128 stands for zero in the data rows.
Here are some points, each followed by its number:
[127 155 123 101  91 163 164 116 104  90 160 158 112 114 151 152  93 112
 163 135 127  94 101 132 137 163 121  97 154 106] 0
[  0 235 255 176 255 104 104 255  42 234 145 255  24 252 214 148 196 176
  33   6  84 156 146  85  96  66 124 148  26  88] 1
[141 110  45 110 143 145 165 113 118 133 152  87 149 131  81 145 106 114
 139 171  95 163 121 122 149 123 117 142 114 157] 2
[151 129 124 106 129 151 125 117 130 123 135 140 134 133 121 110 123 154
 138 125 123 117 131 112 125 125 106 120 121 137] 3
[133 110 190 150 119 135  45  92 127 107 142 123 150  81 172  63 131 136
  74  96 159 113 111 128 140 159 123 121 185 110] 4
[158  62 143 121 112 180 169  82 160 126  98 135 141  94 136 123 144 167
 183  97 155 120 142  71 124  88 176 163  82 104] 5
[128 140 109 143 129 103 111 121 125 141 152 119 115 121 134 122 103 117
 129 100 139 146 135 129 139 137 117 147 107 119] 6
[126 126 125 128 125 112 131 119 142 120 142 115 154 129 122 134 125  92
 137 157 127 119 103 116 120 131 145 125 143 131] 7
[ 84 111 151 192 130 117  75 134 158 149  91 119 116 106 148 110 175 128
  84 117 146 155 142 103  99 101 165 126 139 110] 8
[142 134 199 105 148  87  78 131 153 138 127  95 174  87 140 107 135  90
  97 112 158  97 136 171 123 185 101 151 159 130] 9
[100 139 134 134 106 127 122 130 125 133  95 126 106 104 147 151 123 110
 145 201 163  98 114 155 156 139  89 119 198 126] 10
[114 137 106 136 116 130 121 125 123 118 118 123 127 108 142 139 127 122
 136 126 130 127 106 148 140 132 136 122 144 120] 11
[164 111 202  97 139 103 134 172 128 126 105 130 177 147 113 125 163 101
 108 187 143 110 129 135 103 138 121 109 166 137] 12
[ 68 164 144 125 106 140 165  99 130 139 165 122 100 127 152 191 123 114
 178 211 124  82  72 115 185  62 140 158 125 126] 13
[ 97 171  91 182 114  84  47 127 178 129 129 116 101 126 128 112 128  94
  96 126 104 104 108 168  82 151 153 109 144 122] 14
[121 125 127 136 124 143 127 112 139 117 119 125 121 128 140 121 127 141
 136 121 127 142 135 111 130 110 123 125 126 126] 15
[118 140 135 141 134 109  90 150 124 175 137 146  90 136 106 133 128 146
 108 110 138 120 148 149 138 137 108 137 105 125] 16
[109 122  97 154 109 126  99 140 151 134 131 114 114 111 118 132 157 110
 107 145 115 147 145 122  83 121 138 114 126 135] 17
[162 114 144  78 128 143 154 116 111 102  91  87 183  67  99 115 117 165
  93  97 160 100 122 181 176 146 127 100 150 135] 18
[ 63 176 178 107 107 139 129  69  89  54 165 141 114 109 179 159 138 173
 142 114  93  48  78 152 172 112 223  86 170 154] 19
[120 136 158 122 155 113 130 156 124 151 103 115 135 146 104 144 143 144
 105 147 129 122 141 148 136 130 118 119 138 141] 20
[124 178  65 104 113 138  93 118 124 128 112 117 116 114 117 143 130 178
 153 156 128 103 112 142 147 121 101  92 164 168] 21
[124 140 105 116 119 125 166 112 157 119 147 103 127 109 128 145 107 106
 154 103 120 127 140 127 117 131 130 143  88 119] 22
[134 118 132 123 126 151 149 118 130 101 125 115 127 156 134 154 114 164
 169 121 112 115 110 120 147 134 156 126 135 132] 23
[114 154 145 154 128 119  91 138  99 104 131 164 111 154 152 102 110 116
  79 138 114 127 103 144 121 151 117  85 176 114] 24
[101  86 131 133 116 168 170 124 100 138 164 134 125 100 142 162 147 100
 140 143 117 133  93 120 155  99 153 166  99  99] 25
[147 165  73 114 113 127 153 116 123  96 136 126 124 123 139 119  84 116
 152 108 130 141 128 132 131 155  96  99 138 122] 26
[107 152 126 149 130 125 165 102 118 120 107 179 114 154 127 121 105 142
 116 103 129 133 115 109 144 121 166  92 116 103] 27
[182  92 153 112 156  94 199 146  86 152 101 198 165 149  66  99  92  72
  84 157 169 125 134 143 135 184 115 110 138 103] 28
[151 110 115 135 111 119 138 117 152 115 135 135 123 139 135 111 119 120
 152 103 131 148 156  99  98 119 137 141  93 123] 29
[133 104 127 115 124 171 149 115  94 113 127 137 130 145 110 142 138 168
 122 160 111 142 128 123 159 103 120 102 128 133] 30
[119 104 120 141 132 118 124 131 134 154  86 112 131 112 127 140 147 125
 144 134 146 136 135 147 148 111 146 171 121 134] 31
[152  38 111 160 100 149  61 125  79 158 233 151 110 125 107  96 128  75
  87 222 117 113  99  81 123 161  97 149 166 142] 32
[121 123 115 136 136 140 137 155 104 126 130 138 111 162 142 141 127 134
 142 129 106 152 131 118 124 126 123 136 128 137] 33
[107 181  88 131 111 124 104 117 100 130 109 148  72 130 114 121 115 166
  98 154 112 105 124 187 160 111 116  88 154 146] 34
[147  99 164 111 112 120  94 131 118 148 163 146 153  90 161 116 136  97
 147 111 167 117 125 113 126 145  99 174 117 120] 35
[135 118  88 132 134 139 147 117 145 105 145  73 137 133 142 140 102 112
 168 122 102 157 115 116 135 136 134 165 132 138] 36
[110 162 109 156  92 154  75 139 144 118 141 157  85 134 157 119 112 120
 124 162 126 114 111 108  93 149  77  82 186 110] 37
[ 94 156 156 141 148 106 114 167 110 154 128 169  99 160 143 133 143 129
 107 113 117 135 134 130 120 112 115 126 102 121] 38
[159 139 102 101 147 163 174 177  31 144 152 211  74 224  51 163  90 183
 105 179  70  99 102 191 181 150  95  88 118 118] 39
[121 131 148 130 128 126 132 130 119 118 130 131 129 132 140 127 134 128
 124 132 125 118 115 128 129 126 151 127 144 128] 40
[147 114  85 123 120 127 110 147  91 171 128 150 108 129 148 104 133 130
 145 153 149 164 140 128 164  99  59 184 113 143] 41
[166  99 178  91 130 133 111 123 144 127 155 122 162 118 131 125 137 136
 154  91 148 112 157 104 105 147 114 146  98 134] 42
[127 136 118 127 124 124 144 119 122 143 106 151 117 130 132 124 112 126
 151 135 152 126 126 116 148 136 119 137 142 132] 43
[136 123 101 109 111 146 123 155 115 112 127 122 130 121 146 140 164 144
 156 137 112 141 140 128 104 108 119 128 129 154] 44
[136 118 130 110 143 148 117 159  90 127 121 142 130 148 123 121 164 158
 120 123 104 136 135 128 119 135 137 126 147 165] 45
[122 133 149 117 118 112 157 146 133 161  88 156 121 117  91 150 150  98
 110 205 157  92 135 153 122 116 111  98 140 122] 46
[130 110 125 125 155 115 146 126 131 173 129 107 149 133  76 143 138 114
 117 188 143 129 123  90 139 108 137 139 131 148] 47
[130 105 125 128 160 127 144 133 129 173 132 107 153 141  82 144 134 121
 123 180 136 136 112  89 146 116 135 145 137 148] 48
[117 127 145 135 130 117 129 127 142 136 122 124 131 119 131 136 128 113
 133 116 140 120 127 129 125 136 143 140 124 120] 49
[100 141 143 138  78 109 139 140  94 119 112 185 101  95 168 133 149 104
 114 129 162 121 121 160 143  99 136 107 121  75] 50
[129 120 134 118 110 147 137 111 117 103 139 115 131 110 135 131 128 127
 121 158 125 121 126 139 141 125 120 112 148 130] 51
[124 127 138 125 131 127 129 110 138 132 123 134 125 130 135 126 120 132
 143 131 138 120 133 117 132 113 122 136 117 130] 52
[173  85 131  89 149 117 135 116 101 142 118 170 195 146  85 117 142 137
 140 139 140 112 112 116 136 130 151 128 110 154] 53
[171  70 113 121 130 134 205  90 112 141 154 163 146 136 104 125  93  94
 166 127 143 134 114  83 145 124 170 171  75 107] 54
[144 133 144 113 118 111 138 153 113 137 100 162 138 128 119 125 141 116
 121 159 156 116 135 144 119 125 105 108 138 124] 55
[133  67 146 161 116 184 157 133 132  65 132 131 128 166 198 109 117 108
 145 116  97 192 125  93 103 115 119 135 132  86] 56
[140 111 115  94 119 165 153 128 115 139 143 142 131 119 137 147 145 157
 182 123 132 130 137  92 131  96 107 149  92 139] 57
[130 111 118 140 141 105 137 141 105 140 122 139 148 133 112 118 145 119
 104 117 127 157 127 126 128 116 158 135 106 127] 58
[150 126 128  72 119 137 148 146 118 116 152 121 136 117 150 137 143 116
 171 139 116 115 151 140 111 124  91 160 115 155] 59
[135 122 136 129 131 119 115 139 119 131 133 119 137 136 129 122 133 127
 113 132 124 132 122 141 134 132 126 134 133 129] 60
[125 125 143 136 143 152 157 103 113 108  72 128 121 140 131 100 116 177
 100 137 136 142 135 124 169 107 138 102 175 127] 61
[ 87 183  95 121 132 103  36 145 160 177 169  59 112 133 127 174 150 154
 162 147  99 102 123 147 142 128  91 172 129 187] 62
[138 125  93 112 128 138  92 109 112 139 178 129 143 101 134 114 133 122
 138 114 114 129  99 127 144 121 114 166 104 140] 63
[166  92 115 105 115 123 135 121 161 139 130 104 186 110 107 128 132  81
 164 196 158 131 134  79  95 136 105 142 152 161] 64
[138 125 130 107 118 127 135 122 140 136 148 127 138 119 123 140 133 116
 150 140 136 114 127 117 121 118 123 139 106 129] 65
Which three points above are nearest to each new point by angle? Their numbers follow each, nearest first.
[122  78 144 173 123 180  95  75  84 109  86 174 152 113 140  74 155 197
  68 119 143 146  64 102 188  78 186  88 172  92] 61 4 30
[152 127 117 103 147 146 152 128 113 116 133 129 136 146 123 111 114 138
 127 131 110 144 140 125 135 129  98 126 130 143] 3 2 30
[183 121 144  71 136 101 161 148 128 114 132  94 183 118  79 118 152 123
  91 165 130 113 148 154 109 137 117  89 130 148] 12 18 55
[124 109 116 121 134 106 142 137 103 147 120 130 159 122 113 143 163 120
 124 140 131 138 101 146 157  90 160 143 104 127] 58 31 25
[107 168 106 168 110  92  69 132 167 134 127 120  98 126 129 119 129 107
  98 125 125 113 119 157  99 139 130 104 136 109] 14 17 37
[131 167 199 110 158 132  98 136  77  67 135 213 142 211 145  90 113 150
  52  74  54  86  65 208 140 169 164  79 141  87] 24 40 39
[135 153 156 103 130 146 138 119 165 109 126  92 161  90  97 141 146 131
 103 105 126  91 125 156 107 148 139  77 118 103] 18 9 42
[114 100 142 154 124 158 126 103 106 117 115 136 136 117 124 107 145 165
  81 130 130 140 103 119 159  93 162 103 138 106] 61 30 27
[ 95 119 154 166 129  95 104 136 112 148 103 131 117 122 143 133 151 145
 105  93 140 145 122 139 151 102 187 150 116 118] 8 58 31
[143 136 104 126 110 106 126 110 145 134 108 123 117  89 145 117 107 128
 156  70 170 135 155 149 138 134 112 149  93 111] 6 22 29
[132 136 131 133 122 128 114 121 149 129 107 133 120 123 131 112 121 135
 128 132 147 126 144 117 116 132 104 115 142 127] 37 15 4
[118 138 147 126 135 132 130 125 151 130 124  97 146 104 109 144 143 132
 107 118 130 116 123 140 126 133 138 102 123 114] 18 9 49
[127 142 137  96 114 126 135 160 125 125 148 136 122 114 154 144 153 112
 150 104 115 117 144 153 103 123 110 149  87 125] 59 65 44
[129 135 136 113 132 122 128 141 112 127 136 126 124 137 132 131 129 131
 129 135 118 121 133 145 134 128 118 138 130 145] 59 39 45
[124  98  97 156 131 126 137 134 153 128 120 105 127 147  98 125 157 128
 111 150 109 175 164  92  85  72 148 111  97 131] 17 29 58
[143  87 157  99 141 161 198 140 109  93  82 101 186 112 116 146 161 143
 126 135 126 137 121 142 145 126 163 102 149 125] 18 30 61
[122 136 121 125 113 122 128 141 114 124 128 145 115 119 152 128 132 116
 132 113 128 133 128 148 130 130 115 136 120 116] 50 11 38
[ 96 125 148 148 116 127 125 160 141 131  81 120 164  82 127 152 196 112
 102 134 153 132 114 131  97 110 155  78 145  96] 8 17 46
[132 124 179 135 124 146  73  96 129 107 139 126 144  92 158  86 122 144
  94  94 148 114 109 129 144 155 121 120 165 111] 4 9 24
[128 136 116 124 133 126 145 119 149 128 140 110 133 116 123 132 121 114
 138 107 123 133 132 123 119 126 131 136 100 120] 22 29 36
[118 110 128 129 125 149 142 122 117 134 137 130 126 113 128 142 139 122
 130 136 120 129 117 127 142 116 136 142 118 118] 25 13 54
[146 141  66 116 131 116 131 136 139 140 148 145 127 144 115 121 129 106
 161 121 105 143 125 100  89 117 129 142  92 149] 29 2 22
[133 152 107 127 124 105  85 115 167 110 152  70 130 137 134 126 123 134
 138 121 107 126 126 135 117 125 126 135 123 151] 62 14 36
[150 129  84 122 130  98 167 155 114 132  82 171 106 189 127 149  98 123
 205 124 123 113 128 163 135 165 156 159 130 152] 43 33 23
[ 85 174  32 159  65 143 131 110 120  90  98 109 124  48 172 178 122  84
 170 117 135 112  21 204 179 161 168 105 185  61] 11 0 10
[114 121 149 114 101 166 198 132 136 148 114 162  72 127 105 154 135 133
 116 193 137 128 197 135 128  82  55 105  92 110] 46 30 55
[119 131  94 135 124 136  99 114 115 144 148 121 122  96 129 123 127 122
 119 122 120 134 112 137 147 127 126 155 125 134] 63 6 62
[ 94 198 104 148 118  94  44 141 158  88 125  97 123 130 195 109 150 138
 143  74  92 121 112 148  87 143 151 119 167 161] 14 62 11
[120 145 135 126 121 132  95 125 144 127 167 133 129 117 110 147 121 112
 112 121 120  90 115 138 104 168 122 101 120 116] 14 37 9
[141 121 160  99 107 151 165 128 119  89 119 120 133 103 155 130 122 127
 138 143 142 125 158 146 132 134  93 117 152 123] 51 59 0
[109 117 130 153 115 128 113 143 116 113 146 140 124 131 161 140 127 104
 144 122 122 125 103 121 112 142 155 135 147 119] 40 11 56
[154 121 167 115 160 132 156 113 106  89 147 163 119 194 176  84  73 121
 132  94  90 136 132 138 146 154 105 174 119 121] 56 33 54
[162 202  47 107 105 113 150  73 155 128 183 152 116 100  54 124  67 123
 138  81 142  78 116  95  93 181 154  40 100 117] 26 22 0
[136 145 120 113 113 116 124 136 111 131 107 154 127 130 116 130 127 149
 128 152 156 114 136 131 137 129 106  87 150 136] 55 21 46
[125 145 112 116 121 127 159 113 155 115 151 108 125 116 136 144 118 107
 156 106 115 130 135 121 115 117 130 139  85 115] 22 29 65
[111 108  83 161 110 127  99 152 144 137 119 120 125 105 115 131 172 106
 104 146 118 159 139 116  73 110 146 113 125 130] 17 8 14
[132 129  76 125 129 135  86  97 102 148 169 124 129  93 131 115 120 132
 129 109 117 140  90 141 167 120 113 169 109 139] 63 6 41
[125 127 177  88 122 153 141 155 130 114 154 131 136 149 168 167 132 119
 188 165 122  97 127 125 120 133  69 148 139 136] 59 65 57
[134 128 105 134 149 128 100 164  94 119 153  90 136 125 144 138 102 114
 120 109 101 138 106 175 140 184 105 149 156 135] 60 36 11
[ 83 167  95 126 133 111  63 141 143 168 162  83 109 111 132 176 151 135
 158 126 101 105 121 152 128 136 122 176 120 183] 62 63 21
[125 136 123 137 127 117 120 120 139 133 143 119 120 122 131 123 113 118
 126 111 131 133 128 128 129 133 126 139 116 122] 6 22 14
[114 119 122 159 122 155 167 117 135  85  88 111 126 138 134 138 108 137
 120 131 124 147 108 124 145 140 155  86 173  94] 61 27 23
[108 152 130 173 143 113  66 171 118 192 138 134  62 139  98 139 134 151
  81  92 122 115 140 165 131 155 141 142 115 127] 16 38 1
[133 113 159 111 141 156 143 145 140 123 126  99 154 118 104 141 158 138
 109 147 121 122 136 124 107 127 123 104 132 125] 12 20 18
[177  96 199  78 126 141 113 131 162 124 180  99 173  95 146 126 149 128
 164  72 152 107 165  98  86 144 106 159  81 124] 42 35 65
[132 132 142 117 120 116 153 127 126 117 126 120 137 117 133 139 106 101
 136 158 147 105 123 142 139 150 128 123 164 126] 10 0 7
[122 119 121 119 128 148 120 170 136 113 103 129 130 148 165 138 160 125
 164 140 113 136 147 105  74 138 114 134 158 152] 44 33 45
[122 124 134 162 175 100  93  95 128 144 125 106 153 166  27 115 147 181
  20 110 109 129  90 129 152 108 237  64 102 119] 58 27 20
[113 136 136 131 117  99 148 142 131 163  94 167 123 125 104 143 140  85
 115 201 160 101 125 139 121 109 121 111 134 116] 46 55 10
[ 71 211  85 197 103  68  11 150 204 131 132 120  95 143 152 133 141  80
 102 129 100 109  78 168  63 137 140 102 143  97] 14 17 37
[119 113 135 137 150 125 175 115 139 123 121 135 134 169 130 131 126 120
 160 126 109 139 124  89 118 110 188 157 117 140] 54 23 5
[140  96 126 108 125 125 163 108 132 109 117 146 163 138 127 127 142 110
 160 176 144 121 137  92 110 103 150 133 123 142] 64 53 54
[100 141 129 151 125 117  97 152 133 122 139 130 145 111 143 138 156 102
 107 103 119 123  97 133  92 146 155 105 134 106] 14 8 17
[143 118 126 134 133  85 171 131 147 124 110 127 117 178 100 114 104 103
 126 185 137 146 170 101 101 102 140 128 122 152] 47 64 48
[158 111 143  86 127 148 144 121 110 116 112  88 175  78 103 143 138 154
 112 131 151 113 120 168 172 146 110 103 148 123] 18 51 9
[149 138 180  81 115 128 132 106 112 110  88 125 140  81 150 105 142 184
 116 108 169 104 163 188 177 105  94 117 128 126] 18 61 9
[107 144 159 118 114 140 125 112 111  94 157 129 127 125 149 147 135 144
 133 121 108  92  98 140 142 133 172 112 145 132] 19 40 0
[146 117  93 117 127 122 110 142  92 157 133 151 124 135 143 111 126 130
 146 146 139 156 122 119 157 102  74 170 120 139] 41 63 57
[132 148  88 118 105 131 140 127 117 106 144 124 112 112 143 134 101 126
 152 101 130 129 135 141 134 152 116 125 134 133] 26 0 22
[155 113 141 117 140 112 158 134 106 144 118 162 146 135 103 114 111 104
 112 139 151 127 127 133 138 151 123 126 128 117] 28 55 53
[154 127 142 106 132 175 158  79 150 127 146 127 124 111  97 112  85 142
 129 135 144 111 142  98 138 142  92 107 127 122] 3 52 0
[137 123 156 119 118 128 137 121 141 115 105 109 130 103 129 135 128 130
 120 123 147 116 141 167 145 133 111 122 131 103] 18 9 51
[104 168 120 146 122 113  88 138 143  99 134 109 119 134 172 124 140 123
 138 107 100 121 110 137  99 132 160 130 157 141] 14 19 40
[ 82 118 128 233  99 113  41  84 178 163   0 111  75  57 154  50 151 161
  37 126 215 179 141 132 177  54 108 102 176  68] 8 4 61
[122  81 142 157 123 175 165 116 161  94  56  82 101 123 157 120 135 155
 127 118 126 186 189 126 133  89 119 140 123 102] 15 56 61
[ 99 143 179 127 136 163 155 138 112 132 115 160 105 146 162 135 140 174
 146 107 133 129 134  98 142  94 125 121 118 120] 1 15 38
[146 101 116 132 123 144 103 134 111 150 180 152 122 136 114 119 113 101
 118 171 125 130 107 108 121 149  91 143 137 130] 32 63 41
[137 106 155 116 135 131 137 116 111 131 137 132 161 117 118 130 136 131
 126 128 142 117 108 119 149 132 151 132 132 131] 53 18 54
[126 153 200 102 132 105 127 154 123 143 133 139 124 115 147 135 121 113
 118 119 160  94 143 165 135 159  76 133 134 111] 9 55 35
[176 103 157  82 127 218 184  53 142 119 150 135 126  90  89 112  72 168
 129 125 158 113 155  79 159 142  70  97 123 102] 3 5 30
[156  71 155 115 159 153 159 140  86 124 123 130 180 119 113 121 122 115
 104 120 129 159 122 126 144 169 129 139 144 122] 28 53 18
[138 115 153 119 141 133 122 120 136 124 142 116 149 130 120 121 136 144
 126 122 128 123 134  99 115 132 141 126 132 144] 42 53 3
[147 146 165 115 121 100 109 126 128 137 129 156 130 144 115 117 128 145
 115 129 153  89 129 137 132 133 123 103 124 118] 55 12 16
[129 123 132 121 134 142 124 147 113 134 127 145 128 134 131 125 144 138
 128 124 120 134 133 122 118 123 119 131 126 138] 45 33 44
[157 125 135 109 144 110 153 144 118 117 120 132 161 132 131 116 100  84
 133 121 134 125 117 158 126 186 114 139 152 123] 28 9 12
[140 113 142 121 128 136 146 133 132 119 127 108 148 124 105 136 137 126
 111 152 134 131 141 122 117 132 123 102 137 127] 12 64 51
[142 146 180 103 121 127 136 120 119 122  83 129 118 100 143 108 147 179
 103  96 164 109 154 171 169 101 111 114 122 108] 18 61 50
[110 152 134 141 136 114 167 124 118 129 115 162 120 150 133 134 107 123
 133 112 136 129 114 115 135 120 161 114 115 110] 27 1 50
[115 125 104 152 153 112 141 141 110 140 131 135 134 138 118 132 116 117
 112  90 112 156 107 121 121 136 166 130 110 122] 58 27 1
[123  74 137 134 135 166 135  94 103 124 137  90 151  85 122 138 142 153
 113 125 123 147 112 129 181 105 165 151 124 130] 25 30 5
[148 112 110 139 104 125 141 123 156 115 139 138 110 140 139 115 111 119
 161  95 133 145 160  98  88 124 135 142  90 116] 29 22 5
[138 129 127 116 129 141 128 124 123 131 135 136 125 129 123 124 127 142
 132 130 129 123 132 119 130 124 115 125 124 134] 3 57 30
[162  84 135 113 105 135 159 126 118 123 109 157 170  91 112 114 130  94
 121 133 171 118 124 128 122 168 132 109 146  96] 28 55 18
[134 122  71 122  63 114  87 164  74 134 111 223 112 118 181 131 165  94
 191 165 148  94  83 170 127 121 119 156 138 127] 50 41 11
[136 130 118 130 133 127 131 131 129 150 115 125 115 125 109 125 114 132
 120 141 144 141 148 133 141 127  92 131 126 129] 41 16 43
[203  67 144  77 167 121 167 126  77 164 108 182 224 138  58  91 168 147
 113 122 160 122  96  80 138 127 188 131 113 152] 53 58 28
[124 149 103 121 101 116 117 148  97 124 124 161 102 110 162 123 131 108
 131 117 127 132 128 182 140 129  92 137 120 117] 50 41 11
[148 114 132 130 129 111 109 124 126 129 120 130 133 139 121 100 128 135
 112 132 134 133 138 137 136 122 126 135 131 134] 60 4 53
[127 143 135 126 119 140 107 134 143 134 154 132 123 119 117 140 128 120
 117 127 126 107 114 128 111 149 116 105 132 108] 37 14 0
[129  59  78 139  99 231  58 162 139  79 141  74 180  98 203 108 203  94
 153 218  78 200  69  95  95  70  46 164 196 142] 44 56 64
[139  56 128 128  67 131 126  85 134 188  75 171 107  72  51 126 141  98
  86 255 212  87 127 144 176  65  78  96 183 111] 46 10 55
[114 155 181 129 139 105 151 150  67 144 172 154  89 152 115 152  88 144
 101 122 141 107 132 131 158 153 143 106 141 133] 39 1 38
[126  95  95 199 137 103  84 179 105 139  74 133 159  98 124  97 170  81
  48  44 124 187  98 207 119 178 182 125 126  77] 58 8 60
[126 149 146 122 127 146 151 121 117 106 177 147 110 146 135 126 109 122
 120 121 104 111 122 108 113 140 136 111 132 118] 0 19 27
[116 173 155 110 135 121  75 149 138 157 124 150 103 153 144 135 147 175
 160 130 133  97 150 107 104 114 101 131 139 176] 62 38 16
[119 100 148 146 136 140 144 135 124 123 119 143 130 149 137 127 132 115
 127 134 117 141 123 113 119 126 149 139 132 115] 56 40 33
[104 159  15 169  68 166  80 112 205 106 124  67  90  65 114 140 145 131
 120 157 113 143 134 106  66 105 101  60 144 117] 17 37 14
[142 125 140 124 140 108 124 131 130 143 110 145 147 138 117 118 135 127
 135 128 143 111 116 115 119 140 159 131 138 138] 53 12 28
[126 133 118 140 121 126 105 112 137 108 142 129 161 123 121 125 131 118
 121 141 129 110  80  99 109 145 165  81 168 125] 7 40 24
[152 135 119 112 133 149  95 125 130  99 132  62 135 148 120 127 118 192
 117 136 108 142 145 131 142 132  91 101 168 164] 21 3 30
[118 148 119 144 111 139  97 128 141 121 134 141 111 130 146 126 122 118
 135 149 131 118 118 119 108 143 107 107 160 121] 37 24 10
[114 131 120  98 100 165 139 149 122 121 143  87 106  64 162 159 135 117
 136 149 129 155 180 167 132 118  31 141 126 127] 59 44 51
[150  80 124 130 124 134 180 107 121 139 149 146 132 129 128 131  97  93
 158 126 147 148 123  91 144 126 143 174  95 107] 54 25 5
[109 157  46 154  79 152  88 113 189  99 123  88 104  91 122 137 138 127
 127 152 114 139 132 120  76 107 105  67 139 121] 17 37 14
[185 112  27  96 127 173 135 156  89 120 121 142 134  95  65 119 114 137
  82  99 113 151 143 162 105 215  83  66 144 112] 26 39 18
[138 126 159 106 120 103 124 174 115 152  85 191 133 125 126 118 153 104
 110 160 158 110 140 164 109 133  81 108 139 120] 55 46 12
[152 103 112 113 132 158 164 103  94 131 168 159 146 108 110 113  97 102
 126 115 134 134 114 108 144 160 130 135 118 115] 54 28 0
[116 145 107 148 134  78  94 152  87 159 163 165 161 133  90 129 162  96
  69 133 116 112  54 138 125 130 197 104 118 114] 58 14 60
[128 148 125 110 110 147 163 121 108  98 148 149 118 121 152 141 101 120
 153 130 129 111 109 125 133 148 119 103 146 113] 0 26 51
[151 158 132  86 137  86 118 143 129 143  93  96 142 136  97 140 131 157
 139 171 153 107 172 163 146 135  87 116 154 186] 20 21 55
[130 124 132 111 123 127  88 135 112 155 175 123 154 105 101 158 146 127
 118 127 130  94  89 158 153 146 120 129 109 118] 63 60 62
[127 144 151 114 125 129 145 120 124 112 159 145 126 144 141 134 106 118
 145 126 121 103 115 114 124 146 134 121 132 127] 0 19 40
[134 113 143 138 134 163 156 104 113 101  73 123 129 120 124 109 120 172
 101 136 137 142 131 135 173 123 138 101 179 118] 61 18 30
[ 59 159  51 164  49 140 120 110 101  75 111 116 118  23 190 186 122  87
 146 113 134 113  53 216 165 170 175  88 195  85] 11 0 50
[129 129 123 130 128 122 145 120 119 136 115 143 121 126 133 126 107 123
 144 127 147 122 123 120 144 133 132 142 135 128] 43 54 52
[119 124 144 141 138 128 173 143 141 131 105 134 118 131 136 138 108 104
 140  88 142 141 149 121 111 161 137 135 116 104] 49 22 29
[113 121 157 142 150 143 137 100 142 154 129 105 100 141 137 132 104 148
 138 132 124 130 135 123 179 106 116 188 118 126] 52 13 31
[116 152 108 126 100 108 127 160 103 122 127 150 110 101 172 129 133  95
 129  88 135 141 121 175 129 140 109 142 111  97] 50 11 6
[124 125 136 137 141 125 145 115 144 129 123 103 129 131 123 128 113 126
 123 127 128 136 130 121 142 127 135 142 130 124] 36 48 49
[123 159 124 113 152 130 166 121 154 140 140 140  95 154 112 136  89 132
 151 101 111 118 169 111 100 136 110 133  79 138] 22 29 52
[135 137 133 129 119  86  86 138 158 135 121 121 137 141 109 129 143 125
 117 139 139 110 135 144 106 126 129 107 124 139] 14 17 9
[134 127 120 125 129 127 127 125 121 128 135 125 130 122 125 126 129 132
 127 111 123 125 122 144 137 128 141 137 113 125] 63 6 58
[149 137 170 138 181 128  66  49 178 154 174 147 121 212  58  84  97 191
  98 144  98  79 130  61 113 120 157 108 107 165] 3 52 53
[134 119 134 114 135 144 137 153 101 133 135 148 133 139 133 131 152 143
 131 128 115 136 131 121 113 123 121 129 126 135] 45 33 44
[124 130 144 123 132 128 139 110 135 135 122 130 129 128 135 128 123 137
 141 127 138 122 131 116 143 116 128 139 118 127] 52 5 57
[123 117 125 171 120  97  99 125 130 156 109 154 127 125 105 105 144 120
  89 133 147 120 112 124 120 126 169 117 130 111] 8 58 14
[ 76 153 152 142 117 136 128 159 155 119  72  82 127  80 165 165 162 119
 125 112 139 137 127 186 133 113 112 117 135  94] 11 50 10
[110  89 157 143 187 196 172 188   9 155 197 226  44 255 177 114  85 132
 136 187  48 173 119  77 152 119  68 217 155 164] 33 39 41
[153 104 141 111 124 128 154 129 128 127 115 149 156 116 114 128 125 103
 133 139 155 113 123 128 123 144 126 119 133 108] 28 55 12
[145 100 153 114 139 154 144 150 138 119 112  98 175 108  81 147 161 130
  97 171 134 129 129 123 106 134 121  78 158 125] 12 46 20
[145 145  75 105 113 130 121 158 102 105 130 123 141 105 139 127 133 114
 133 124 112 128 118 173 113 152  93 114 138 138] 26 44 11
[131 101 126 119 135 165 163 124 102 119 132 126 134 137 111 145 137 155
 123 155 109 148 128 121 159  99 118 115 120 122] 30 2 39
[136 125 135 117 127 143 148 128 121 101 121 126 132 161 138 148 111 161
 169 112 117 111 113 122 141 145 147 117 142 127] 23 0 19
[122 172 163 103 135 116  63 145 134 158 121 154 115 153 149 127 148 175
 160 135 144  91 139 108 117 114  94 138 144 176] 62 21 16
[183 112  52 114 127  81 168 166 119 110 121 132 150 123  75 100 136  78
  90  97 110 167 158 165  57 146 162 105  75 136] 58 29 28
[103 118 135 167 127 113 107 128 153 130 107 116 129 121 141 116 157 125
 108 120 135 149 132  97 101 104 168 121 129 118] 8 17 14
[136 126 100 124 125 132 109 115 116 135 146 125 133 110 133 116 127 125
 133 124 125 135 117 129 142 124 118 148 120 136] 63 41 6
[141 108 115 121 114 133  95 121 127 147  96 116 114  98 165 108 136 141
 156 127 154 140 152 145 162 110  79 188 133 136] 41 31 35
[134 131 112 116 130 112 179 142  99 137 140 135 108 152  91 147 118 124
 115 144 112 143 147 164 139 112 134 133  82 129] 39 2 58
[163 117 133 103 124 182 175  61 145 126 146 137 123 101  90 113  76 146
 129 128 154 111 147  93 151 154  87 103 120 112] 3 54 0
[140  92 181 102 154 158 111  99 144 130 152  94 178 109 115 118 155 157
 120 123 131 116 130  83 125 126 141 136 128 148] 42 5 53
[170  73 130  90 125 117 139 131 145 140 126 104 212 105 116 135 150  71
 178 204 170 131 122  69 100 120 112 151 155 162] 64 7 47
[134 156 107 127 126 103  98 121 155 111 147  86 128 137 136 125 118 129
 139 117 109 133 136 135 115 128 119 133 121 151] 62 14 36
[114 146 119 139 124 122 118 130 139 111 132 115 121 132 148 126 128 125
 136 113 110 126 120 130 112 132 146 129 138 135] 14 19 11
[121 136 143 125 102 109 135 135 110 130 116 167 118 115 145 126 143 112
 116 127 149 120 129 151 139 111 126 117 112  98] 50 55 46
[ 94 114 137 173 120 116  99 124 159 129  98 114 124 109 145 115 156 123
  99 124 142 153 144 106 103  99 151 124 133 119] 8 17 15
[118 118 113 126 116 126 136 136  98 145 131 146 152  97 133 144 161 112
 130 135 144 139  98 127 146  97 141 134 108 113] 25 50 58
[130 130 157 102 121 145 132 143 126 121 155 127 133 131 153 147 133 117
 160 143 124 108 128 126 119 134  97 144 133 131] 59 65 35
